(in the rows, 128 means zero)
One turn moves every row onto another: examples first, then more rows asked
q_146: [149 135 156 141 127 120 113 148 123 132 127 117 137  98 145  80 108 126
 131 146 101 102 150 136 112 131 158 156 167  95 123 142 122]
q_268: [162 131 133 145 102  91 145 141 117 114 101  97 109 129 147 123 130 130
 136 137 101  96 160 117 107 108 135 158 150  59 127 149 137]
q_355: [137  97 130 121 102 118 136 134 132 130 117 122 115 112 126 162 114 131
  95 135 175 144 138 159 103 121  98 132 120 115 164 159 115]
q_688: [151 150 105 124 125 129 115 145 122 125 132 129  95 129  79 169 100 149
  88 158 138 139 130 128  97 106 157 127 122 128 148 122 120]
q_732: [ 94 168 114 118  59 146 154 138  93 119 110 109 108 103  99 107 107 162
  96 151 117 117 115 111 117 113 128 146 121 109 130 123 113]
q_969: [128 175 124  71 107 127 136 127 101 121 116 113 159 129 101  89 121 130
 104 140  99 119 123 161 117 127 138 138 114 114 117 120 107]
q_543: [155 173 107 103 113 107 156 132 125 100 154 139 111 119  74 152 127 121
 124 130 144 107 141  95 109 131 151 130 130 115 145 107 145]
q_567: [140 135 153 113 128 113 173 133 157 121 118 145 120 150 115 133 139  99
 148 101 153 121 153 147 139 155 127 125 141 116 142 143 131]
q_257: [104 145 139 105 117 162 159 130 141 128  99 110 152 127 115 125 112 101
 126 123 129 141 134 167 154 144 107 123 152 118 143 140 126]
q_128: [144 155 133 143 103 116 133 127 117 129  99 129  88 130 108 116 133 130
  99 146 114 110  99  96  77 126 155 126  79 115 107 113 105]
q_693: [127 106 130 151  85 126 126 144 112 133  88 124 116 167 122 130 121 103
 137 171  79 126 129 100 121 105 129 143 172 120 108 149 120]
q_121: [124 104 116 110 159 102 149 116 135 136 124 123 110 105 134 125 138 120
 155 101 106 112 123 105 124 131 132  98 161 122 113 161 132]
q_684: [134  88 135 108 107 127 132 129 134 132 114 115 116 132 139 133 116 122
 166 138 115 119 137 115 193 129 119 130 138 114 138 155 117]
q_290: [108 160 155 134  87 136 162 116 121 120 140 143 123 144  89 124 118 154
 153 159  94 100 148 124 109 119 150 154  97 140 122 141 109]
q_715: [127 154 106 102 109 111 150 106 109 159 110 156 156 136 105  93 140 148
 122 161 118 134 107 106  98 130 139 118 108 138 123 133  94]
q_328: [150 112 132 150 103  97 140 126 114 119 113  95 126 101 103 128 130 134
 119 146 116  79 153  64  82 112 116 133 152 106 152 146 142]
q_572: [109 104 149 125  97 106 164 140 131 131 102  99 113  84 155 166 149 110
 120 151 117 150 126 112 121 137 135 152 127  97 135 158 139]
q_129: [112 143 104 125  93 119 138 132  95 121 137 160  82 113 121 137 125 143
 148 156 103 100 148 139  84 143 145 113 113  98 135 102 123]
q_560: [112 125 146 132 104 100 144 145 110  96 132 113 136 120 141 141 160 122
 109 132 134 130 144  68 131 134 121 118 130 145 122 185 123]
q_909: [130 127  88 113  84 123 141 138 108 153 103 155 106 153 106 151 128 163
 115 180 121 149 125 123 115 122 135 129 115 110 157 124  94]
q_114: [125 115 115 128 109 130 163 126 118 133 109 151 146 134 139 161 151 115
 124 141 131 154 126 119  96 139  74 116 107 124 147 161 117]
q_541: [126 131 136 115 117 144 132 122 130 128 104 119 167 144 110 115 133  95
  92 121 142 137 112 113 127 142  86 105 118 141 121 153 102]
q_736: [124  83 150  98 131 104 114 154 127 128 121  92 102  92 127 131 134 114
  88 110 113 114 129 136 113 150 136 125 140 102 128 148 109]
q_584: [123 117 126 140  98 128 134 133 127 129 111 134 140 128 124  74 140 120
 130 147  99  97 128  86 119 133 149 127 201 121 131 138 111]
q_239: [142 161 107 108 102 153 126 138 125 121 143 138 113 157 105 116 147 145
 122 123 100  81 117 104 127 108 139 145 113 114 103 100 145]
q_640: [143 169 134  88  93 113 177 106 137 100 113 111 132 134  87 137 127 109
 142 147 110 108 137 150 124 124 159 153 116  95 144 111 128]
q_38: [121 135 112 119  86 132 119  91 141 131 130 109  96 117  95 121  98 145
 124 155 140  86 124 142 116  95 168 123 131 115 123 106 126]
q_227: [156 132 120 113 147 125 148 148 151 125 122 128 111 113 124 139 141 124
  93  90 169 124 122 134 104 127 116 125 144 118 151 138 152]
q_203: [125 117 144 127 140 165 115 148 131 105 114  89 145 116 138 138 134 137
 106 140  93 125 125 111 154 112 125 124 133 150 149 166 129]
q_473: [135 109 142 147 106 130  99 162  88 136 124 111 128 109 105 139  94 116
 118 171  92 115 149  93  97 115 105 147 147 130 129 142 142]

q_543 -> q_688
q_736 -> q_572
q_328 -> q_473
Now these:
q_129 -> q_128
q_227 -> q_355

One turn moves every row onto another: examples first, then more rows asked
q_978: [108 115 137 132 190 132 127 146 147 109 177 131]
q_432: [134 110 136 171 140 184 137 167 139  84 146 119]
q_907: [109 116 137 121 186 133 135 149 146 115 185 117]
q_124: [122 135 115 135 121 162 129 111 170 128 207 123]
q_504: [161 161 148 164 152 166 151 153 183 104 144 102]
q_587: [108 137 145 160 146 162  98 106 131 100 182 121]
q_910: [166 120 157 175 131 179 156 137 139 127 146 110]
q_840: [105 141 104 125 137 140 119 123 140 107 163 137]
q_520: [161 162 104 147 141 178 153 127 182 107 173 103]
q_871: [128 105 158 160 176 172 161 156 128 116 170  92]
q_971: [185 125 141 142 134 146 126 147 168 133 172 126]
q_359: [128 167 156 168 186 151 153 151 147 142 160 108]
q_671: [119 156 139 185 176 166 159 164 165  95 168 104]
q_61: [183 124 133 137 137 143 129 139 167 141 178 120]
q_446: [139 131 134 145 166 153 177 175 149 119 199 142]
q_783: [131 149 108 125 152 149 139 115 171 123 194  87]
q_442: [133 138 135 162 170 132  97 148 133 120 152 140]
q_648: [110 139  97 134 141 144 124 116 140 103 175 146]
q_993: [164 130 159 170 132 171 154 139 135 143 146 108]
q_983: [129 146 180 146 192 157 141 148 139 120 186 128]
q_578: [123 163 136 159 140 181 185 155 160 117 151 111]
q_457: [135 136 159 154 153 210 171 152 144 115 159 127]
q_164: [133 128  91 163 140 173 142 128 121 101 201 122]
q_266: [120 160 119 169 192 142 132 145 173 124 189 113]
q_456: [ 98 138 139 154 163 153 104 120 135  95 193 116]
q_666: [144 128  92 156 135 177 143 131 129  98 204 126]
q_713: [160 147 117 150 109 160 148 112 147 133 169 140]
q_284: [128 152 171 139 183 153 138 135 142 128 196 145]
q_145: [133 152 125 134 123 162 136 131 181 114 134  97]
q_352: [129 158  92 160 165 165 111 118 169 109 166 104]
q_291: [145 133 143 143 116 188 128 129 175 137 143 127]
q_702: [113 130 156 149 159 208 164 148 140 103 164 137]
q_595: [141 129 133 149 173 152 164 174 150 124 205 146]
q_593: [142 119 163 140 131 183 125 135 178 137 144 128]
q_176: [130 123 129 141 119 177 143 112 166 127 212 119]
q_300: [145 152 113 146 105 162 156 120 139 133 169 136]
q_70: [106 151 121 164 184 159 127 123 133 111 175  84]
q_854: [138 109 133 161 136 182 136 161 141  86 136 113]
q_296: [135 134 127 161 169 142  89 144 134 114 155 140]
q_982: [133 101 161 160 180 167 167 159 140 112 176 106]

q_671 -> q_266
q_993 -> q_871
q_359 -> q_70
Now these:
q_442 -> q_164
q_124 -> q_291
q_648 -> q_713
q_593 -> q_702
q_971 -> q_432

One turn moves every row onto another: examples first, then more rows asked
q_801: [180 154 135 155 112  91 140 119 166 147 166  97 153 141]
q_795: [184 151 138 152 132  98 129 107 171 151 166  95 159 146]
q_811: [160 129 122 107 165  89 130 122 115 125 124 116 129 119]
q_170: [119  94 112 120 102  82 144 126 115 149 152 113 151 143]
q_672: [175 104 107 121 111 110 122 106 153 139 134  73 132 185]
q_785: [148  76 110 100 124 115 144  95  93 142 144  87 145 164]
q_27: [162 101 114 120 159 124 161  83 119  96 126  80 169 154]
q_778: [147  76 110 101 117 115 145 100  93 141 143  88 144 163]
q_390: [129 117 121 135 146 140 167 106 138 150 172 126 183 142]
q_673: [159 113 143 109 128 162 148 118 108 134 140 121 158 136]
q_750: [148  75 111 101 119 117 142  98  94 142 142  88 146 164]
q_634: [130  90 118 111 162  91 124  90 120 160 157 106 163 154]
q_229: [163  90 120 127 134 136 141  99 132 100 114  84 176 157]
q_611: [177 112 105 113 146 103 132  83 144 141 144  69 130 186]
q_800: [182 144 124 149 133  98 138  94 178 149 163  80 142 155]
q_714: [174 153 160 142 130  92 148  94 145 130 160  73 176 128]
q_253: [179 142 123 153 114  98 141 106 180 147 161  82 140 153]
q_846: [127  81 122 121 122 100 112 115 131 159 145 111 168 154]
q_103: [156  98 114 129 107 125 162 116 123  92 117  86 166 148]
q_875: [177 149 119 150 115  89 155 104 171 143 166  82 134 149]
q_876: [156 127 121 111 141  89 132 136 117 122 120 119 127 116]
q_873: [155 108 108 122 133 112 182  99 110  89 129  82 158 145]
q_902: [147  77 110  99 120 113 147  96  91 141 145  88 144 163]
q_62: [161 116 142 104 150 159 153 104 103 135 146 118 157 136]
q_991: [167 116  99 120  95  94 150 115 139 131 141  74 118 176]
q_466: [155 120 137 108 120 152 165 122  99 129 145 121 150 130]
q_245: [163 120 128 110 164 101 112 122 126 130 117 117 137 124]
q_633: [179 150 120 147 134  90 153  93 171 146 169  79 136 151]
q_340: [178 161 129 151 126  82 154 111 158 143 174  95 148 138]
q_338: [128 116 122 137 136 141 165 113 141 150 168 128 184 141]
q_84: [157 123 136 103 142 149 170 108  94 130 151 118 149 131]
q_438: [170 123  95 112 130  86 160  92 130 131 151  69 116 176]
q_226: [183 158 133 148 144  88 143  99 162 149 173  92 154 143]
q_50: [171 154 158 143 120  90 153 101 143 128 160  75 173 125]
q_601: [121 103 108 111 143  72 157 101 104 149 165 108 148 144]
q_186: [172 151 161 145 115  95 145 104 148 129 156  76 177 127]
q_925: [126 119 119 137 131 137 173 116 137 148 171 128 179 138]
q_727: [174 150 162 144 125  97 140  98 149 131 157  75 179 129]
q_24: [160 119 127 114 141 100 114 136 127 127 113 120 135 122]
q_384: [127 121 118 135 142 134 175 109 134 148 173 127 179 139]

q_785 -> q_750
q_27 -> q_229
q_170 -> q_601
Now these:
q_438 -> q_611
q_633 -> q_800
q_62 -> q_673
q_925 -> q_384
q_801 -> q_340
q_876 -> q_811
q_714 -> q_727

One turn moves every row onto another: examples first, then more rows asked
q_189: [103 136 135 164 143 162 149  78 127 160 113 119 125  99 132 170 184 108
  94 130]
q_887: [115 120 139 163 136 126 193 138 183 158  89 116 153 123 115 156 132 119
 119 134]
q_723: [ 93 137 150 110 120 119 134  75 135 142 116 130 142 148 151 140 155 103
 108  78]
q_157: [ 99 139 142 115 129 103 143  70 135 146 113 130 138 139 146 144 155  93
 107  83]
q_56: [127 117 125  98 110 143 126 125 167 138 117 111 136 154 154 155 119 109
 105 101]
q_782: [111 143 145 107  85 157 171 116 154 154 100 152 145 112 158 185 171 109
  66 114]
q_47: [ 62 144 137 153 140 151 163 102 157 156 138 117 121 123  87 144 154 114
 122 101]
q_187: [103 170 125 139  97 162 141 102 138 101 115 121 138 152 147 185 103 110
  92 111]
q_147: [ 84 172 135 142 104 147 146  80 123 101 113 133 138 150 146 180 118 105
 101 101]
q_923: [110 124 139 162 123 127 181 138 186 150  97 113 155 119 103 171 125 113
 132 131]
q_15: [ 90 152 127 141  99 139 134 101 134 104 112 120 136 143 148 191 108 106
 117 101]
q_955: [ 95 124 135 106  97 136 175 103 161 147  97 170 140 133 160 189 168 102
  77 132]
q_248: [ 97 167 181 130 108 150 146  81 184 123 111 129 136 121 114 215 153 102
 110 130]
q_233: [125 161 147 163 135 158 210 123 175 154  93 124 158 131 111 140 136 123
  79 137]
q_532: [139 122 117 103 115 133 132 127 168 143 115 104 132 139 150 160 117 101
 101 105]
q_5: [ 83 129 115 146 137 164 158 131 185 149 139 110 118 140  89 155 128 116
 114 130]
q_302: [ 85 162 150 117 145 131 156  85 158 163  80 105 158 174 107 144 165 123
  81 131]
q_139: [113 106 115 145 146 173 155 105 146 155 113 119 109 106 138 183 153 107
 106 147]
q_680: [ 98 164 173 123 114 160 157  81 190 117 112 139 130 134 116 215 142 101
 103 144]
q_542: [102 159 176 117 109 166 155  94 185 122 112 130 126 115 117 218 139 104
 114 129]
q_548: [123 173 147 157 124 174 207 120 177 144 104 127 158 131 100 151 126 118
  82 140]
q_316: [ 80 152 160 160 139 128 210  85 155 148  99 147 153 124 102 151 149 108
 120 118]
q_735: [ 93 143 157 162 147 127 215  99 156 157  90 139 151 121 114 141 151 116
 112 118]
q_678: [118 138 116 163 146 174 150  85 151 149 115 124 127 132 132 172 166 106
  70 168]
q_841: [123 165 137 107 117 161 145  86 154 131 121 133 147 176 148 134 136 108
  60 111]
q_168: [ 93 139 155 101 135 141 154 119 151 175  79  84 143 131 112 154 154 129
 115  97]
q_845: [101 137 134  85 147 166 177 120 169 159  82 106 134 169 115 154 127 127
  90 138]
q_325: [133 172 129 107 125 157 159  83 152 134 120 132 140 163 145 135 133  99
  53 115]
q_126: [ 81 169 129 160 137 170 162 102 172 147 141 117 133 149  82 138 149 116
  82 129]
q_943: [110 133 136 125  83 127 148 116 169 152  96 147 156 129 155 192 177 105
  69 131]

q_233 -> q_887
q_187 -> q_15
Now these:
q_189 -> q_678
q_723 -> q_841
q_248 -> q_680
q_5 -> q_47
q_157 -> q_325
q_168 -> q_302
q_943 -> q_955
q_316 -> q_548

